[  7  24 -12 -13 -20  28 -14  21] = E
[14 22  7  3 -2 43 -1  4] = D
[18 10 20 13 14 43 13 -8] = P
[11 22  3  0 -6 36 -4  9] = R
[15 24 18 13  1 52  2  0] = Q
[  1 -10  -6  -3  11 -33  12  11] = V
after: [20]
[13]
after: [-2]
[43]
asked: [18 10 20 13 14 43 13 -8]
P

[-4 -1 -5  4  5  1  1 -2  0 -2 -7  0  3 -1 -3 -1  7  1 -2  0 -7  5  3 -4
  0  3] = mavog
[-6  3 -1 -2 -1  5  0  0 -4  6  8 -1  7 -1  0  6 -4  0  4  1 -3 -3  1  2
  1 -1] = Vinul
[  3  43 -11   8 -10 -11 -18  -3  -5   3  20   7  -4  -6  13 -11   4   8
  -6 -17  -1   0  12  -7   5 -15] = Tiram
[ 0  3 -2  4 -6 -5 -4  4 -4 -4  0  2 -2  1  4  1 -5  8  2  0 -1 -4 -1  1
 -3  4] = besis
[-1 -5  4 -3  1  0  4 -6 -4 -7 -1  5  6  0 -3 -2 -3  1  2 -6  6  2 -1 -2
 -9  3] = sufas
[ 3  0  5 -5  2  4 -1  4  5  6  1 -7  2  2  2 -9 -4 -2  0  0  2 -8 -2  0
  2 -5] = gegaf
[  2   1  -7  -6   1   3   0   5   6   3  -1 -11   2  -2   1  -4   1   3
  -2   0  -1   0  -1  -3   4  -7] = sug
[ 8 -1 -6  1  3  0  1  2 -4 -3  1 -6 -2 -7 -2  3  3  1  3 -4  2 -1  2  3
 -4  1] = Gog
[ -2  -3   7  -2   1   1  -1   0 -10  -1   2   4  -3   1   2   3  -4  -3
  -2   3  -1   3  -6  -2   0   6] = sizo
[ 2  1 -4 -2 -2  3  0  1  3 -2  2  3 -2  4 -3  6  1 -1 -1  1 -4 -4  8  8
  5 -2] = nileb
asked: [  2   1  -7  -6   1   3   0   5   6   3  -1 -11   2  -2   1  -4   1   3
  -2   0  -1   0  -1  -3   4  -7]
sug
after: [20]
[7]
after: [13]
[-11]
asked: [ 3  0  5 -5  2  4 -1  4  5  6  1 -7  2  2  2 -9 -4 -2  0  0  2 -8 -2  0
  2 -5]
gegaf

[-6  1 -7  5  4 -1 -3 -2 -6]  Rog
[  9  26   6 -15   2   9  -3  -6   8]  zipu
[  2 -21   4   1   1 -14  11   9   4]  Dadi
[-34 -18 -21  22  -9 -47 -21   7  -8]  sirob
[ -8 -12   0  18 -12   6  -1   6 -13]  gunum
[-16 -22  -2  15 -25 -49  -2  19 -11]  dubu
[ -8  26   3  -4 -31   1  -2  15   0]  kom
[ 14  -5  17  -6 -14  15  15   2   6]  Dilog
[ -6  -4  -9   2   5 -15   1   0  -3]  vumem
after: [-22]
[-2]
after: [17]
[-6]
after: [-47]
[-21]

[  3  13 -22   0  -1   0  17  15   1  -3  12   1   3   2   4 -16  -8  29
 -13   4   1 -22  -4  -3   4  -7   9  -6  -3 -12   4   1 -15  -1  -5  15
  16]  A
[  5   4   2   0  -5  -6   4  -3  -2  -1  43   2   1 -12   0 -10  -2 -13
   0  -4  18  16 -19  -4   2   3  13  -4 -19  14 -11   4   3 -12   4  -6
   8]  W
[  4 -16  23  -3 -13   5  -6 -17  -5  -6  -5   1   3  -9 -11   7  -8   2
 -19  12  10 -48   4   1  -1   7   1  -8   2  26 -10  11   3   5   4   6
  -6]  S
after: [18]
[16]
after: [43]
[2]
after: [-7]
[9]
asked: [  4 -16  23  -3 -13   5  -6 -17  -5  -6  -5   1   3  -9 -11   7  -8   2
 -19  12  10 -48   4   1  -1   7   1  -8   2  26 -10  11   3   5   4   6
  -6]
S
after: [14]
[-11]

[ 14  -7 -27  31  -7  -6   1 -10  -2   4  11  10  -2  12  -2 -22  15   6
 -26  -6   6  -6 -11] : rekul
[ 11  12 -25 -28  -1  -1  13  14 -10  -2   6  17  14 -27 -10  13  -1 -27
  -1  -4   2   6 -29] : baror
[ -2   0  -5 -26 -21   1  -1  13 -15   2 -10  -8  12 -42  -9   0   3 -28
  -9   3   5 -22 -17] : Koma
[ 14  -7 -27  31  -7  -3   1 -10  -2   4  11  10  -2  12  -2   1  15   6
 -26 -23   5   3  13] : Gazuk
asked: [ 14  -7 -27  31  -7  -6   1 -10  -2   4  11  10  -2  12  -2 -22  15   6
 -26  -6   6  -6 -11]
rekul
after: [17]
[14]
asked: [ 14  -7 -27  31  -7  -3   1 -10  -2   4  11  10  -2  12  -2   1  15   6
 -26 -23   5   3  13]
Gazuk
asked: [ 11  12 -25 -28  -1  -1  13  14 -10  -2   6  17  14 -27 -10  13  -1 -27
  -1  -4   2   6 -29]
baror
asked: [ -2   0  -5 -26 -21   1  -1  13 -15   2 -10  -8  12 -42  -9   0   3 -28
  -9   3   5 -22 -17]
Koma

[-13  -1  -8 -10  11 -22] -> mari
[-35   4   7  -1 -46 -18] -> fezam
[-27  14  -7   6 -42 -24] -> Sipu
[ 17  24  -7  -7  23 -14] -> rorag
[-29  -8 -13  -1 -19  -3] -> rukag
[  3 -28   0 -23   1  -5] -> rofo
[ -4  -2  -4  -3   8 -10] -> Gufo
[-26   0  -4  -5 -35  25] -> kiv
after: [14]
[-7]
after: [-26]
[0]
after: [1]
[-5]
after: [8]
[-10]
after: [24]
[-7]

[-12 -47  41 -12 -11 -38  -5  21 -13  25] : muro
[ -6 -39 -10   8   7  -1   0   3   1  43] : migu
[  5 -22 -52 -14  15  14  -4 -11   3  -4] : Rorig
[ -3  -7   4 -34   0 -22  25   3 -12   7] : sidi
[  4 -17  19 -21 -11  13  17  -5 -26  -6] : Pafib
[-41 -36   3  -2  -4  32 -19  16 -23  37] : pover
after: [-47]
[41]
after: [-3]
[-7]
after: [16]
[-23]

[  1 -10   7  41 -20   4 -12 -14 -15   8] = C
[  9 -14  38 -24   9  27   0 -23   2 -14] = H
[-11   3  21  39  -5  10 -10 -19 -30 -10] = L
after: [-24]
[9]
after: [1]
[-10]
after: [38]
[-24]
after: [-23]
[2]
after: [-15]
[8]
after: [-5]
[10]

[14  2 -6 24  7  9] = sofin
[  7  10 -14 -29  -5  52] = geno
[  3   0   9  43  28 -13] = tepan
[ 5  5 11 41 18  8] = Virig
[ 24 -26   7 -23  -9  31] = Berus
[ 24 -26 -24 -23 -11  -5] = zod
[ 18 -21   4 -16 -10   7] = rikam
after: [-21]
[4]
after: [-6]
[24]

